(in the rows, 128 means zero)
Each path below is one point turned by a fixed rotation once a step. After each direction that follows a path, write how fast that rotation turns it, in degrees a step (0 if it stays still).
Each turn is a multiple of 5 degrees from 10 to 175, or 0.
Each row of a path follows its step; steps can be skipped.

step 0: [130 140 136 128 138 129 134 140 119 122 125 118 123 119 136 121 128 141
 132 134 126 132 127 130 125 129 127 130 123 133 129 122 126 129 127 133
 137 127 121 127 136 134 132 132 126 128 121 129 121]
step 1: [129 132 128 121 123 126 124 123 125 131 124 138 127 125 134 128 129 129
 146 126 132 124 133 131 121 138 130 131 117 138 132 130 133 138 133 136
 125 129 120 124 132 127 135 128 127 123 125 118 128]
step 2: [125 135 130 121 130 120 127 142 126 135 117 124 125 130 125 133 130 124
 127 124 128 122 126 134 124 132 123 136 123 131 133 130 128 126 126 142
 135 127 120 130 138 141 118 135 129 132 130 129 126]
step 3: [130 127 124 132 135 125 130 129 125 121 129 121 130 123 133 131 131 133
 144 133 123 130 128 134 120 128 126 133 132 131 135 117 127 134 141 125
 126 125 115 129 138 137 130 127 126 129 137 122 127]
step 4: [127 140 125 131 131 134 126 128 118 130 122 124 125 135 131 126 125 121
 142 123 127 133 131 134 124 138 124 127 128 134 132 128 124 122 127 138
 127 137 118 132 132 130 128 131 130 120 115 123 132]
step 5: [126 126 134 126 127 118 126 131 114 134 133 126 131 139 122 127 128 133
 138 128 134 124 124 138 121 124 125 132 126 142 129 131 129 134 128 132
 132 124 119 127 132 135 126 128 127 122 136 136 125]
step 6: [133 136 137 131 138 129 129 131 126 127 127 124 127 132 128 132 131 132
 130 116 136 129 131 127 118 128 136 134 130 131 129 123 122 126 140 132
 132 121 116 125 137 134 129 126 137 134 125 117 134]
step 7: [126 133 136 130 130 124 133 133 125 127 121 122 120 128 124 121 124 126
 140 127 128 130 128 129 133 131 125 130 127 135 125 126 132 136 133 129
 130 140 121 118 142 132 128 120 119 117 124 126 131]
step 8: [125 130 133 128 128 125 126 130 129 130 125 127 128 137 131 132 128 124
 135 132 134 115 129 136 123 122 132 136 115 142 126 117 125 131 128 138
 124 129 123 137 134 128 128 121 138 125 125 125 127]
step 9: [130 128 123 122 133 128 127 134 116 132 121 123 122 128 119 132 138 128
 136 125 125 126 118 126 138 126 130 133 124 136 132 127 121 129 139 126
 136 121 123 125 141 133 127 132 133 127 126 124 135]
Speeds:
[129 127 128 131 129 130 130 128 126 128 127 128 127 128 131 129 125 130
 127 128 125 126 127 131 128 129 128 128 127 129 128 127 129 129 126 128
 128 131 127 129 127 125 131 128 128 124 126 128 128] => 100
